In the data rows, 128 means zero.
Some points, one per row:
[86,106,207,104,144,82,87,105,200,123,193,120]
[85,126,192,108,145,74,95,104,154,132,225,116]
[88,104,255,105,142,66,80,100,255,111,255,122]
[87,135,87,130,119,176,84,141,215,114,60,129]
[232,138,83,177,113,255,160,167,61,115,55,116]
[90,147,118,133,151,66,85,123,62,127,235,109]
[141,180,80,165,122,229,89,146,63,120,55,116]
[92,192,167,170,117,69,92,149,63,131,120,114]
[94,122,232,131,129,75,84,102,155,140,60,137]
[90,119,134,113,138,113,80,108,230,121,54,138]
[255,98,87,110,121,255,255,143,64,120,55,149]
[133,139,75,136,142,159,85,126,119,131,63,118]
[83,91,220,108,144,68,84,105,248,132,84,152]
[149,102,92,113,127,71,203,127,69,142,149,122]
[90,119,215,125,129,88,87,110,151,143,58,144]
[87,147,133,118,128,62,85,119,64,124,245,116]
[85,142,137,109,132,68,83,114,190,116,237,114]
[255,122,83,139,113,217,255,154,63,132,56,111]
[93,108,131,98,139,64,124,106,79,127,255,113]
[211,125,82,147,117,130,255,161,66,141,61,116]
[113,116,159,147,137,124,126,126,67,146,61,130]
[159,102,75,136,113,160,201,157,62,138,54,138]
[183,98,74,136,114,178,201,142,67,136,54,147]
[128,147,82,170,112,243,177,182,60,118,54,112]
[204,155,81,156,110,255,157,171,65,108,57,112]
[86,113,158,106,136,69,86,102,222,112,255,116]
[80,188,80,144,120,89,83,146,63,110,251,110]
[132,105,190,140,142,102,124,117,65,156,51,148]
[165,134,81,158,109,232,125,155,63,123,55,107]
[87,100,116,107,158,68,84,104,255,111,215,131]
[202,96,85,117,118,79,205,123,63,149,53,158]
[124,102,186,116,145,76,83,102,138,147,66,149]
[177,100,117,102,133,69,172,105,70,152,68,158]
[157,187,102,208,116,203,179,183,61,124,54,114]
[85,130,194,148,129,68,154,139,63,146,89,119]
[101,95,184,108,144,77,81,100,181,128,255,124]
[93,165,81,148,134,143,81,140,108,121,82,113]
[190,119,83,137,110,138,152,132,68,135,54,120]
[84,135,161,147,139,112,102,149,78,139,57,122]
[165,95,82,145,116,235,125,142,91,125,56,156]
[88,96,168,106,141,77,140,101,60,133,255,117]
[219,123,77,148,116,182,219,150,62,137,57,114]
[88,93,255,104,141,63,87,108,255,113,208,156]
[127,98,250,105,126,89,103,99,197,139,53,191]
[79,113,132,129,127,158,84,124,190,118,56,146]
[87,147,75,142,124,174,85,144,154,118,56,119]
[95,113,175,100,133,64,87,105,255,123,138,124]
[88,184,239,165,113,68,119,134,63,140,158,113]
[158,118,85,121,113,71,200,132,63,144,145,108]
[214,104,78,164,121,255,213,176,66,120,55,111]
[112,144,82,112,114,64,154,138,69,125,245,117]
[182,127,78,148,114,255,160,154,58,112,57,114]
[110,146,80,141,123,89,169,159,63,131,138,114]
[88,118,183,117,141,74,81,109,158,134,146,122]
[88,95,116,98,151,89,82,105,255,117,100,150]
[83,182,82,113,126,84,80,101,225,114,232,117]
[84,185,242,125,114,69,82,117,101,121,219,112]
[78,130,184,103,138,69,92,106,255,112,255,112]
[146,179,83,164,111,236,94,155,66,114,56,103]
[139,101,188,115,112,67,244,130,62,153,159,114]
[200,99,78,107,123,169,166,116,79,138,59,163]
[155,101,122,108,127,71,190,118,64,149,119,141]
[119,96,167,126,123,155,103,110,165,128,51,163]
[246,96,79,139,106,255,170,154,70,117,55,142]
[158,93,144,103,122,72,187,115,65,152,103,135]
[233,94,80,106,122,242,172,117,108,126,56,160]
[151,143,80,133,113,165,132,149,64,128,52,115]
[168,105,79,118,131,142,144,133,79,142,54,147]
[162,98,73,133,131,192,104,113,128,142,56,144]
[142,102,139,134,110,177,100,122,141,134,55,159]
[120,124,156,132,116,75,154,141,63,150,53,126]
[127,156,86,152,121,157,120,148,65,135,54,110]
[197,114,79,145,113,201,229,162,63,133,53,115]
[125,96,189,108,138,65,152,108,65,150,182,127]
[255,107,83,152,113,255,161,138,64,117,58,133]
[153,158,78,174,112,223,188,180,59,121,49,117]
[192,128,79,162,109,255,161,162,57,127,56,118]
[135,103,138,136,128,152,125,129,81,135,52,153]
[86,130,163,107,139,70,89,102,175,120,255,116]
[86,95,197,110,152,64,152,102,175,138,234,161]
[129,97,220,115,133,70,164,109,62,158,112,133]
[111,154,123,133,112,63,184,150,60,136,163,111]
[116,94,203,122,144,92,170,121,60,159,46,172]
[164,149,91,150,122,120,101,122,60,139,99,114]
[127,94,154,126,129,157,134,124,107,135,52,160]
[86,92,132,106,162,95,90,104,255,123,71,195]
[169,121,82,161,115,226,136,148,66,130,56,126]
[88,197,82,143,129,93,84,136,88,112,234,113]
[202,117,79,152,115,156,244,160,65,144,56,112]
[79,97,138,109,147,69,111,92,182,125,211,133]
[114,121,113,117,123,152,87,104,239,117,52,136]
[83,91,249,104,146,71,97,103,225,116,255,122]
[164,152,83,127,118,255,85,120,173,115,55,103]
[93,94,78,102,154,71,82,103,255,112,255,118]
[84,100,255,106,138,71,98,102,200,121,255,127]
[151,126,80,169,115,250,139,165,64,120,54,118]
[89,115,155,137,141,128,106,140,100,134,57,134]
[89,110,103,109,138,67,137,119,78,130,246,111]
[118,150,122,157,110,138,86,138,85,137,55,121]
[87,134,166,113,149,71,87,124,128,128,231,109]
[172,97,226,108,117,70,215,114,68,164,60,128]
[143,155,140,147,115,67,224,151,59,149,78,112]
[82,135,80,107,142,171,88,117,237,112,103,109]
[87,94,81,108,165,122,87,110,255,113,95,169]
[137,97,107,103,135,63,184,132,63,144,160,125]
[159,99,79,105,133,202,84,103,255,111,59,147]
[81,100,171,105,134,85,84,109,255,120,58,155]
[255,138,79,141,114,174,255,149,65,136,48,114]
[85,140,141,107,129,71,83,118,129,114,255,111]
[130,127,105,126,129,75,174,133,68,140,212,109]
[212,153,81,156,111,255,157,154,60,111,54,118]
[111,151,100,155,134,142,103,143,62,138,61,117]
[167,131,112,170,114,196,158,157,65,130,57,120]
[126,108,123,139,137,150,156,137,57,139,54,140]
[92,185,79,163,121,189,113,170,61,114,83,122]
[156,99,105,106,137,78,170,117,75,156,61,162]
[145,104,110,151,120,168,149,144,55,132,53,134]
[87,155,212,148,134,67,89,119,92,142,93,106]
[255,95,83,105,113,255,234,132,66,121,51,121]
[185,125,80,155,115,221,153,147,57,130,57,115]
[171,174,85,158,114,230,106,153,58,108,57,113]
[144,125,81,165,113,206,167,166,59,129,51,114]
[125,142,80,150,110,229,87,143,146,109,55,112]
[86,169,80,139,128,119,89,124,144,118,141,115]
[84,101,255,105,142,68,79,105,247,108,255,114]
[85,150,196,115,126,72,85,98,213,109,255,114]
[99,204,136,161,117,118,84,133,63,133,52,114]
[85,93,151,101,161,70,82,101,255,117,126,173]
[123,94,220,108,121,62,186,109,61,153,150,125]
[123,155,81,151,114,219,94,152,83,123,58,113]
[252,115,80,148,112,236,179,147,56,122,53,114]
[85,91,177,107,161,72,91,102,255,108,255,135]
[120,156,75,119,124,69,151,136,62,119,250,112]
[91,99,140,106,143,68,121,103,104,132,255,118]
[86,98,255,107,151,73,80,104,255,128,199,144]
[163,184,81,163,113,216,103,150,67,117,59,113]
[110,95,82,105,129,210,108,106,249,123,47,181]
[133,117,115,141,138,127,126,132,67,146,78,118]
[124,99,158,107,138,69,119,102,125,147,82,154]
[151,102,152,134,113,180,111,115,149,131,53,169]
[95,130,78,118,137,150,81,118,187,115,66,120]
[115,139,80,151,114,210,96,141,113,124,58,121]
[84,161,79,144,126,145,92,145,127,122,79,112]
[221,98,79,145,115,255,181,161,66,112,55,114]
[119,122,82,111,131,73,158,127,58,133,239,115]
[84,246,90,174,112,96,82,150,66,114,111,116]
[141,149,79,151,117,135,196,164,66,134,58,111]
[88,101,179,104,154,67,82,105,255,133,66,176]
[173,173,81,179,115,255,127,169,65,108,55,113]
[93,98,182,109,142,71,162,110,74,139,223,131]
[91,98,134,107,134,71,213,132,57,140,231,111]
[87,100,211,107,142,65,93,104,255,119,153,129]
[88,116,176,127,134,99,86,115,149,141,60,143]
[87,130,103,105,140,77,83,106,246,107,204,113]
[92,183,80,127,129,72,83,128,121,107,255,114]
[143,106,142,129,136,133,97,113,131,139,54,154]
[89,102,208,94,136,66,88,104,255,112,187,117]
[151,163,90,171,116,230,179,177,59,118,54,111]
[83,117,168,120,147,61,94,133,125,138,143,120]
[183,108,83,117,113,85,169,125,64,149,52,145]
[181,130,81,146,108,180,193,159,58,133,53,114]
[163,97,96,142,114,212,128,142,100,128,53,158]
[87,116,138,107,138,66,89,108,155,128,211,118]
[82,166,80,131,125,158,85,131,183,117,56,113]
[124,100,76,103,152,98,96,99,239,134,55,173]
[85,151,79,104,126,71,90,117,59,104,255,114]
[98,94,230,106,145,69,160,102,72,150,249,142]
[188,95,80,102,133,146,224,118,75,151,58,187]
[255,114,86,176,115,255,227,164,61,115,57,114]
[81,96,238,102,133,106,82,106,255,128,55,209]
[86,137,160,105,140,69,88,102,175,119,247,114]
[116,143,78,145,122,151,90,134,112,134,56,113]
[85,180,189,142,116,69,87,131,63,127,211,111]
[185,155,78,133,119,170,177,156,63,129,54,119]
[160,111,87,138,110,200,129,129,78,129,59,145]
[85,137,155,111,136,88,80,109,242,124,87,121]
[87,99,178,108,147,64,98,102,196,127,230,146]
[97,143,79,156,120,186,105,156,108,120,49,119]
[255,165,76,176,115,255,195,176,62,100,53,115]
[87,95,160,107,146,72,87,104,234,128,209,117]
[129,101,101,150,113,203,162,156,63,131,51,149]
[79,139,195,120,108,101,82,109,252,122,57,121]
[84,97,255,105,149,66,88,103,243,132,68,164]
[125,157,76,143,131,153,89,128,95,127,67,115]
[120,135,133,149,140,106,96,125,62,144,79,120]
[90,98,83,107,167,72,87,105,255,115,231,139]
[162,95,105,163,110,227,188,165,60,130,52,143]
[149,96,201,125,120,136,159,112,86,149,58,185]
[207,115,80,116,116,99,192,123,62,146,53,124]
[247,123,85,139,114,151,249,148,66,144,49,111]
[109,98,231,111,128,72,167,118,64,154,151,131]
[171,92,152,105,139,66,206,108,68,162,65,179]
[226,109,81,125,125,130,226,136,61,143,50,124]
[106,149,121,144,138,119,89,132,83,133,102,113]
[118,138,79,115,117,69,155,129,62,135,201,108]
[145,94,255,115,120,68,139,100,64,160,55,151]
[98,121,152,111,150,93,83,103,207,131,91,136]
[84,111,110,102,153,150,80,110,255,122,55,195]
[190,148,79,130,124,255,112,135,72,113,51,116]
[92,112,197,108,140,68,88,105,242,120,199,120]
[85,108,203,111,138,72,88,105,237,116,234,113]
[206,97,83,115,119,195,169,126,63,136,55,147]
[221,89,83,120,117,204,203,132,59,137,53,158]
[200,130,82,164,112,255,212,191,63,111,56,112]
[103,156,83,142,121,179,88,147,123,120,48,108]
[98,131,105,137,139,164,88,133,118,127,56,125]
[180,94,82,130,112,251,104,118,164,122,54,161]
[118,100,142,112,116,142,89,101,255,123,51,157]
[253,108,77,117,115,195,255,155,62,132,58,112]
[110,193,90,187,113,146,109,161,59,126,55,114]
[87,89,249,108,155,70,85,105,255,132,126,163]
[186,130,77,129,115,130,150,130,51,129,58,128]
[217,97,84,109,128,255,154,105,163,125,54,180]
[87,140,78,104,139,71,87,104,151,125,228,111]
[88,110,230,102,137,71,87,108,255,116,250,118]
[255,129,78,144,111,255,255,202,64,107,54,108]
Here are 10 more points, each followed by its number:
[85,123,191,113,139,65,83,103,255,111,134,129] 0
[82,120,171,105,146,67,84,104,195,127,128,126] 1
[83,96,95,104,161,102,83,109,255,109,203,130] 2
[207,154,78,148,111,188,217,164,64,129,55,110] 3
[160,107,77,136,114,226,74,119,182,116,65,153] 4
[95,167,77,139,128,164,81,126,150,119,57,109] 5
[86,144,163,118,134,69,85,109,187,125,135,114] 6
[90,187,134,180,113,141,150,175,61,132,54,114] 7
[169,119,76,120,110,112,219,155,66,150,54,117] 8
[112,99,160,104,144,65,185,112,64,146,176,139] 9
Which of these numbered points is nearest to each point below by angle, seen from the average point of the first points? Its number follows each.
[91,165,80,146,123,137,85,132,129,126,98,110] > 5
[157,90,80,124,116,67,250,146,64,155,72,129] > 8
[109,154,157,162,114,116,112,143,63,139,56,121] > 7
[85,100,208,109,146,68,91,105,188,137,130,139] > 1
[86,151,170,127,134,73,80,123,132,127,160,116] > 6
[90,97,250,107,142,68,86,103,255,122,149,146] > 0
[86,93,86,100,149,71,89,105,255,115,236,115] > 2
[86,101,79,105,163,71,79,104,255,115,255,112] > 2
[89,98,82,105,174,68,78,107,255,110,255,121] > 2
[162,121,80,119,119,83,187,137,66,146,90,112] > 8
[91,141,159,119,139,73,82,105,168,136,150,116] > 6
[169,109,78,120,126,79,203,138,60,150,87,127] > 8
[180,108,82,128,110,226,92,120,152,115,50,141] > 4
[93,133,142,106,112,67,167,133,63,135,236,117] > 9
[82,183,234,130,113,69,78,113,119,119,186,113] > 6
[141,96,221,106,138,67,194,105,63,161,151,163] > 9
[112,188,164,171,111,79,134,149,62,146,55,110] > 7
[82,107,182,105,140,68,84,105,255,111,157,129] > 0
[163,111,87,136,116,109,201,133,65,148,56,125] > 8
[203,102,90,127,111,78,255,135,62,161,55,138] > 8
[117,94,227,105,114,139,94,106,255,122,58,210] > 0
[89,121,155,108,131,112,88,103,251,123,52,141] > 0
[91,202,164,174,112,90,112,160,69,135,55,112] > 7
[78,120,216,106,134,68,86,101,255,116,121,117] > 0
[85,93,79,105,156,68,87,106,221,111,255,117] > 2
[86,97,216,102,143,75,80,106,255,118,112,143] > 0
[173,97,77,111,118,109,213,143,59,142,53,143] > 8
[212,158,94,173,120,255,175,170,64,107,57,115] > 3
[87,147,141,117,137,73,84,119,175,130,190,115] > 6
[255,157,79,171,114,255,255,179,67,113,51,116] > 3
[87,96,83,103,164,72,87,106,255,113,255,134] > 2
[157,97,78,108,119,253,78,106,255,111,49,176] > 4
[90,114,231,109,142,66,84,101,252,125,91,135] > 0
[226,147,79,137,116,207,213,159,64,120,55,114] > 3
[165,98,78,113,120,255,119,130,200,110,53,156] > 4
[129,101,135,106,134,71,198,122,64,144,246,113] > 9
[138,93,233,107,98,74,182,100,62,155,157,120] > 9
[84,120,157,107,137,68,80,103,255,112,112,125] > 0
[86,97,84,105,163,64,88,104,255,111,215,142] > 2
[133,97,138,103,131,69,173,114,62,149,202,125] > 9
[174,100,78,108,118,249,109,102,253,113,55,188] > 4
[130,206,126,189,116,131,111,150,55,129,53,115] > 7
[99,180,83,145,119,171,88,135,126,112,61,117] > 5
[126,102,247,110,133,71,169,101,62,152,172,144] > 9
[84,125,187,107,129,71,86,102,255,124,76,132] > 0
[249,156,78,159,112,255,211,171,64,116,56,114] > 3
[138,202,169,201,112,126,117,154,63,126,54,117] > 7
[109,112,193,118,142,71,87,97,148,141,73,140] > 1
[121,166,178,168,112,87,110,130,63,144,54,112] > 7
[162,104,87,129,112,215,89,112,195,109,56,152] > 4
[110,152,76,138,126,165,84,133,151,119,54,115] > 5
[97,176,155,172,113,113,103,139,66,143,56,110] > 7
[119,101,174,111,113,150,89,102,224,125,57,179] > 0
[85,188,142,134,110,70,83,117,113,114,233,117] > 6
[86,100,90,104,169,73,125,102,255,111,255,159] > 2
[149,97,73,107,131,250,91,106,255,117,55,170] > 4
[88,138,154,129,141,83,85,124,145,125,145,117] > 6
[106,99,149,105,137,70,163,106,59,129,255,115] > 9
[193,105,84,130,124,97,224,146,64,148,55,126] > 8
[136,100,92,122,134,113,198,145,65,149,54,148] > 8
[229,132,79,155,112,232,188,158,66,122,52,115] > 3
[84,105,186,104,142,76,87,99,253,126,96,137] > 0
[87,146,162,125,136,73,88,112,150,124,171,115] > 6
[95,175,165,165,117,84,100,138,61,142,75,115] > 7
[87,97,215,112,146,69,83,99,255,122,125,142] > 0
[125,95,146,105,141,70,208,103,60,153,219,130] > 9
[232,158,82,178,118,255,172,175,67,110,56,114] > 3
[86,139,132,139,138,97,84,122,125,130,106,115] > 6
[193,101,80,117,122,81,172,121,63,154,55,140] > 8
[207,114,81,129,114,85,236,136,61,154,61,113] > 8
[87,188,216,153,115,64,86,130,80,128,147,112] > 6
[85,153,78,136,124,162,84,135,167,118,55,112] > 5
[183,96,144,102,113,65,251,122,60,158,49,151] > 8
[157,144,105,138,112,67,184,144,65,139,69,110] > 8
[90,185,100,140,109,84,87,129,101,120,198,115] > 6
[87,111,180,112,147,69,83,103,192,130,141,128] > 1
[84,148,118,132,134,68,84,129,99,129,188,118] > 6
[98,147,92,155,124,136,138,154,65,134,83,117] > 7
[87,105,196,113,153,72,88,102,181,132,105,145] > 1
[153,94,85,108,123,244,122,112,237,121,58,192] > 4
[123,100,139,103,134,67,161,113,71,146,183,136] > 9
[190,110,83,130,113,234,106,122,142,121,55,139] > 4
[243,214,82,173,112,213,165,163,60,114,53,116] > 3
[84,94,233,107,150,64,115,105,137,149,56,163] > 1
[88,95,255,120,151,69,83,103,255,130,151,135] > 0
[86,154,90,142,134,140,85,132,119,131,69,113] > 5
[84,96,80,103,155,68,78,104,226,112,255,112] > 2
[99,149,174,154,133,93,108,134,63,153,63,111] > 7
[95,142,75,147,129,173,85,143,131,124,54,120] > 5
[160,117,91,132,125,106,169,137,60,148,58,129] > 8
[89,96,191,105,149,69,84,107,255,125,116,146] > 0
[94,119,173,123,146,67,86,104,150,137,98,135] > 1
[255,147,81,178,112,255,177,180,61,100,54,114] > 3
[100,142,93,138,129,141,86,117,156,128,51,124] > 5
[85,167,155,117,120,69,89,115,217,112,157,116] > 6
[92,188,191,170,120,85,87,141,64,140,56,117] > 7
[108,227,95,205,112,169,106,176,61,121,53,117] > 7
[194,97,81,129,112,255,129,127,157,115,56,179] > 4
[85,96,120,101,162,69,86,106,255,111,243,130] > 2
[78,123,192,106,151,69,87,107,161,137,140,128] > 1
[89,123,166,115,148,66,89,101,155,139,108,131] > 1
[105,182,204,178,118,69,184,165,64,146,55,114] > 7
[236,163,77,156,112,255,205,168,61,111,52,117] > 3
[203,152,78,153,121,200,188,153,65,121,58,116] > 3
[87,119,81,109,146,113,85,93,255,108,154,120] > 2
[94,115,149,111,146,69,128,126,63,140,195,121] > 9
[107,174,82,131,113,178,91,127,163,118,55,111] > 5
[133,136,167,162,109,126,130,146,63,142,56,115] > 7
[90,147,143,134,137,69,85,123,106,128,175,121] > 6
[185,128,78,122,109,108,223,149,63,148,67,111] > 8
[85,92,255,109,143,64,89,103,255,112,144,155] > 0
[113,93,150,108,144,71,115,110,155,141,58,162] > 1
[175,100,78,105,123,255,119,123,177,109,55,141] > 4
[87,101,104,106,156,87,83,108,255,106,178,132] > 2
[202,151,82,167,112,255,183,177,65,111,52,114] > 3
[91,96,255,112,152,67,133,106,137,158,56,175] > 1
[110,143,103,133,134,137,86,123,140,122,51,118] > 5
[102,97,174,117,116,159,101,106,227,122,53,180] > 0
[144,96,183,116,141,68,156,102,98,145,169,159] > 9
[86,142,206,117,107,64,86,103,153,113,255,111] > 6
[195,92,83,116,113,99,218,126,63,152,59,162] > 8
[208,120,81,161,112,255,195,163,59,126,53,112] > 3
[88,133,131,108,132,71,85,105,255,111,136,115] > 0
[186,167,83,140,113,223,152,158,66,111,56,110] > 3
[95,112,141,104,120,71,182,128,66,129,255,111] > 9
[84,99,140,102,157,70,86,98,255,110,255,123] > 2
[83,140,160,108,124,61,87,101,206,115,227,113] > 6
[83,95,126,102,167,72,84,103,255,115,204,143] > 2
[212,120,81,171,114,255,196,178,63,107,56,113] > 3
[217,98,80,121,119,96,225,134,62,153,50,130] > 8
[96,151,79,134,127,166,82,124,169,122,56,120] > 5
[81,141,178,120,146,70,88,123,125,134,150,118] > 6
[83,91,205,108,145,68,86,104,255,130,161,149] > 0
[88,137,140,107,127,111,81,107,255,111,63,126] > 0
[106,125,145,148,141,127,124,137,62,144,55,122] > 7
[106,146,107,141,136,131,86,124,116,135,74,112] > 5
[90,104,217,109,148,71,128,105,144,143,136,151] > 1
[124,119,142,102,113,69,183,120,63,141,214,115] > 9
[163,102,87,101,118,255,138,120,230,109,53,189] > 4
[166,97,84,117,119,255,123,134,156,111,50,145] > 4
[81,133,164,119,142,75,81,113,209,122,144,108] > 6
[88,155,90,132,133,92,82,134,105,124,152,118] > 6
[102,175,84,154,113,206,84,148,129,111,52,115] > 5
[231,116,74,148,118,255,167,163,68,112,55,115] > 3
[85,212,132,179,116,96,86,162,66,125,96,111] > 7
[205,126,79,170,114,255,193,182,59,107,54,114] > 3
[82,124,161,127,142,110,82,116,145,127,60,133] > 1
[85,114,90,107,136,69,84,101,171,115,239,117] > 2
[175,101,82,107,147,194,120,104,174,132,52,161] > 4
[92,164,86,173,111,172,155,178,62,126,56,115] > 7
[91,113,79,111,150,67,85,106,223,123,151,130] > 2
[77,166,211,110,119,67,82,108,111,118,255,104] > 6
[146,105,103,124,128,101,143,122,66,143,52,146] > 8
[89,149,107,132,133,120,84,121,143,121,75,114] > 5
[98,136,112,144,142,123,117,142,68,142,68,121] > 7
[215,124,76,164,120,255,173,173,66,119,54,115] > 3
[107,110,148,127,139,107,99,106,137,140,56,144] > 1
[84,111,162,105,146,67,141,121,66,145,200,122] > 9
[85,101,204,115,150,73,83,103,178,145,54,148] > 1
[88,97,242,106,145,70,84,105,255,132,119,151] > 0
[159,92,151,102,122,69,215,113,62,155,184,124] > 9
[229,115,84,163,118,255,170,156,71,117,56,112] > 3
[133,142,80,135,129,145,83,131,107,140,56,118] > 5
[84,112,170,114,131,68,176,146,61,137,237,113] > 9
[110,160,82,153,123,166,81,138,96,126,55,113] > 5
[108,122,153,126,138,101,83,111,140,139,73,130] > 1
[127,100,216,123,128,103,115,101,104,147,59,165] > 1
[106,97,243,110,150,66,89,102,156,150,55,158] > 1
[84,99,154,112,152,73,89,110,255,108,252,117] > 2
[205,114,82,120,115,74,215,128,74,151,84,115] > 8
[172,97,86,129,111,219,129,128,130,126,55,168] > 4
[90,133,178,114,146,70,83,123,185,128,160,113] > 6
[117,179,78,147,115,171,85,138,97,120,53,112] > 5
[216,143,84,153,118,255,151,162,59,113,56,117] > 3
[87,96,85,107,160,188,82,109,255,115,129,120] > 2
[122,100,121,130,116,196,122,132,154,126,55,167] > 4
[217,96,76,123,119,97,227,127,64,153,55,124] > 8
[86,130,212,126,141,66,83,103,173,136,48,137] > 1
[89,151,107,137,116,172,89,129,193,125,55,117] > 5
[110,99,217,103,142,70,128,100,153,147,78,174] > 1
[86,118,179,109,136,65,87,103,255,118,187,114] > 0
[86,102,233,104,144,67,82,104,192,136,131,138] > 1
[83,99,245,109,147,67,86,102,198,142,104,138] > 1
[157,117,81,122,115,228,102,131,144,119,55,124] > 4
[114,98,82,108,135,220,102,109,255,112,56,181] > 4
[88,132,169,119,141,84,85,114,182,129,107,123] > 1
[89,101,156,108,162,79,87,110,255,123,110,163] > 0
[86,174,73,149,116,177,86,154,101,124,69,112] > 5
[141,128,82,144,116,223,89,136,151,119,57,129] > 4
[89,169,80,104,128,71,88,102,216,108,255,109] > 2
[133,98,135,106,132,66,203,121,61,152,164,118] > 9
[87,106,124,104,145,99,90,106,255,114,100,150] > 0
[255,116,82,154,111,255,248,173,63,121,57,121] > 3
[84,88,155,108,147,68,82,103,255,110,255,116] > 2
[255,134,76,132,114,255,255,159,63,112,52,114] > 3
[163,95,84,115,123,239,139,127,130,123,55,157] > 4
[88,231,83,198,114,139,98,184,65,123,54,116] > 7
[87,93,180,108,152,120,87,99,255,126,62,195] > 0
[113,172,83,143,123,120,87,118,101,120,112,114] > 5
[87,133,172,122,145,66,83,115,124,135,175,117] > 6
[119,107,117,133,119,180,89,123,188,121,55,149] > 4
[86,145,81,122,128,145,84,123,217,120,58,116] > 5
[246,118,82,147,114,255,218,168,65,114,55,111] > 3
[139,98,96,110,135,69,155,116,61,142,188,124] > 9
[112,169,100,170,113,147,104,149,59,128,52,119] > 7
[112,138,105,147,134,129,120,139,66,136,50,116] > 7
[83,106,255,108,131,64,85,107,255,119,163,116] > 0
[92,136,82,122,142,158,88,123,184,122,79,119] > 5
[86,95,255,108,152,73,87,103,255,122,178,148] > 0
[219,133,84,145,113,188,192,147,64,132,59,117] > 3
[86,114,180,108,143,72,86,100,255,128,83,144] > 0
[90,136,110,104,137,69,87,106,185,109,255,115] > 2
[89,98,163,105,135,78,174,104,62,127,255,119] > 9
[200,98,81,129,110,114,254,145,66,149,53,123] > 8
[87,114,176,101,145,70,86,106,212,134,163,124] > 1
[85,119,121,105,146,112,85,104,255,125,64,140] > 0
[99,136,90,137,123,164,80,131,176,121,54,125] > 5
[198,98,82,102,138,88,205,106,57,155,73,157] > 8
[138,146,156,161,114,153,119,141,63,139,49,118] > 7
[150,92,163,106,135,71,171,105,60,148,178,140] > 9
[212,114,79,156,114,255,177,169,64,113,58,115] > 3
[86,151,147,137,129,99,88,109,172,128,81,110] > 6
[89,148,91,137,134,116,86,135,106,129,109,111] > 5
[133,128,76,128,114,255,95,146,164,115,51,123] > 4
[141,147,86,144,119,166,94,138,91,126,54,117] > 5
[137,99,115,119,135,165,139,119,137,138,53,176] > 4
[92,140,182,106,134,70,85,107,134,114,255,108] > 6
[186,132,82,124,116,74,210,140,62,141,116,112] > 8
[140,132,146,159,114,140,122,146,65,134,55,115] > 7
[87,102,219,109,147,70,83,108,255,106,194,119] > 0
[120,97,81,119,144,184,127,134,145,129,58,156] > 4
[85,223,114,177,121,117,87,154,60,122,51,113] > 7
[89,129,124,135,131,160,87,133,157,129,56,129] > 5
[90,122,255,112,125,73,91,103,255,113,239,114] > 0
[94,187,91,181,111,138,98,156,64,135,50,108] > 7
[88,123,211,104,120,70,83,103,125,111,255,111] > 6
[81,133,138,105,137,76,84,104,251,109,255,112] > 2
[166,134,78,175,114,229,166,164,64,125,57,116] > 3
[90,168,91,104,123,70,90,104,209,111,255,113] > 2
[108,107,154,140,129,136,126,128,92,141,55,145] > 7
[98,123,255,117,137,72,86,102,160,144,75,124] > 1
[85,100,255,104,152,80,88,106,255,136,144,153] > 0
[98,148,80,107,140,95,82,122,141,116,198,114] > 2
[102,138,109,144,137,119,104,138,68,138,77,114] > 7
[87,150,114,105,130,67,85,105,229,112,255,110] > 2
[138,96,196,106,118,66,195,107,63,155,152,134] > 9
[105,189,145,160,111,72,85,131,64,137,99,111] > 7
[169,102,100,105,130,70,146,104,61,139,212,122] > 9
